0: [139 145  68  82  60 123 141 174  93  97  80 170 222 101 123 153 130 165
 119 113 207 123 131 157 186 124 206 117  99  98 177 104]
1: [159 156 144  86 120 108 115  80 125 106 130 114  98 125 179 140 113 124
 168 122 158 131 122 171 129 131 110  62 165  80 120 156]
2: [139  92 193 126 255  94 108  58 133 157 162  80  99 123 104  87 158  25
 108 143 149 155  50  79 109 188  71 185 180 209  93 155]
3: [113  93  73 115 103 106 140 193 151 115  96 154 212 147 152 119  70 117
 113  82  99 137 156 149 129 118 140 143 111 108 141  62]
4: [ 97  86 181 111 208 177 142 146 146 197 158 117 155 155  93  94 125 149
 135 129  55  90 116 126 126 139  63 154 126 156  46 146]
5: [113 180 117 120  47 139 120 114 110  83  93 138 139 118 121 132 183 178
 135 190 192  92 157 148 142 148 145  86 121 122 182 121]
6: [110 139 233  84 248 123 109  81 165 174 168 105 124 126 155  57  97 104
 178 120 132 171 114 133  98 128  99  95 183 105  45 171]
7: [137 156 131 146  79 117 113 146 124 110 117 153 117 133  97 151 140 192
 120 120 134 121 170 121 163 115 138 102 112 105 163  90]
8: [145 111  42 209  97 118 153 176  62  77 145 156  98 107 120 107 128  83
 141 185  94 113 105  69  65 152 134 140  71 130 131 144]
9: [121  90 190 165 161 150 150 114 188 166 140 114 122 114 114  99 100 137
 123  75  30 125 178 106 126 124  64 183 141 142 139  69]
10: [115 131 165 172 149 161 156 138 215 184 128 138 165 108 100 104  76 140
 130  76  74 131 191 111 140 115  99 150 132 124 115  84]
11: [109  77 133 144 193 118 111 147 117 135 118 134 134 128  87 134 120 164
 112  73  65 112 140  85 163 126 124 144 109 153 152  82]
12: [120 154  48  94 109 132 126 152  81  49 107 140 170 114 137 106 135 101
 114 130 127 126 152 126 162 129 134 127 120 137 186 112]
13: [143 154  98 123  38 154 118 126  94  71 127 126  88 145 166 207 157 163
 134 125 173 140 143 184 134  62 191 114 129  86 149 149]
14: [189  93 162 125 140  39  86  93 117  84 143  97  61 161 186 142 100 126
 178 103 124 124 104 106 137 119  79  76 146  95 124 118]
15: [ 56 137 199 130 207 173 118 111 170 171 161  90 158 131 116  73 128 140
 127 155  72 119 119 123  84 167  87 162 162 157  78 132]
16: [172  74 145 113 219  63  92 114 128 168 134  96 103 162 118 115 149  76
  93 157 181 152  48  75 135 149 103 128 143 180  85 158]
17: [ 90 138 153 123 126 160  96 146 109 143 144  98 149 131 101 149 156 194
 105 141  85 103 130 164 136 109 150 161 131 115 121 147]
18: [176 105  29 168  27 141 175 201  67 109 132 195 101 118 119 160 113 129
 119 147 112 124 115 130  84 128 169 117  34  92 124 144]
19: [109 137 132 136 129 128 120 130 139 117 119 130 122 140 101 112 133 149
 124 133 119 117 167  97 144 126 102 109 120 143 157  96]

[112 212 134 150 153 176 122 132 130 113 123 149 135  78  94  81 167 139
 147 152 125 138 181 112 151 142 100  99 160 130 154 129] 19 7
[133 138 130 118  91 149 119 141 125 147 126 150 121 159 164 153 125 173
 111 120 172 170 118 180 123  70 202 109 118  81  82 135] 13 7
[168 139 145  99 104 100 105  94 116 104 132 105 100 131 182 140 120 132
 174 138 171 126 131 169 142  97 117  75 149  84 129 158] 1 14
[125 142 183 104  74  83 126  88 171 150 144 103 118 151 181 160  66 146
 160 106 169 143 142 183 121  84 165  96 145  77  92 130] 1 13
[140 118  89 208 117 167 168 176  76 125 168 163 106  79 123  74 142  82
 143 152  66 139 113  89  47 159 117 160  77 128 118 146] 8 18
[100 155  70  86 121 150 146 149  75  73 120 137 164 108 148 113 135  89
 121 101 104 133 151 129 161 130 129 142 117 141 185 114] 12 19
[150  84 139 117 140  60 120  95 164 169 130  99 122 156 125 169 117  90
 110 133 200 133  63 127 136 162 136 153 147 173 102 150] 16 2
[151  82  82 216 147 154 161 187  69 136 167 178 117  80 103 106 118  99
 133 120  47 143 114  80  73 126 132 177  66 119 107 138] 8 18
[106 144 143 159 138 129 129 109 139  84 116  89 112 106 124 141 140 134
 111 121  98  94 149 100 143 130 124 126 139 143 182 105] 19 7
[ 98 194  64  91   3 120 144 154  85  70  91 167 214  93 129 186 143 171
 131 138 224 114 154 187 181 122 237 117 106  86 202 115] 0 5
[143 106 121  76 108  67 106 105 120 151 113 102 107 181 134 171 162  98
  91 175 237 136  60 144 125 143 157 127 130 168 109 168] 16 1
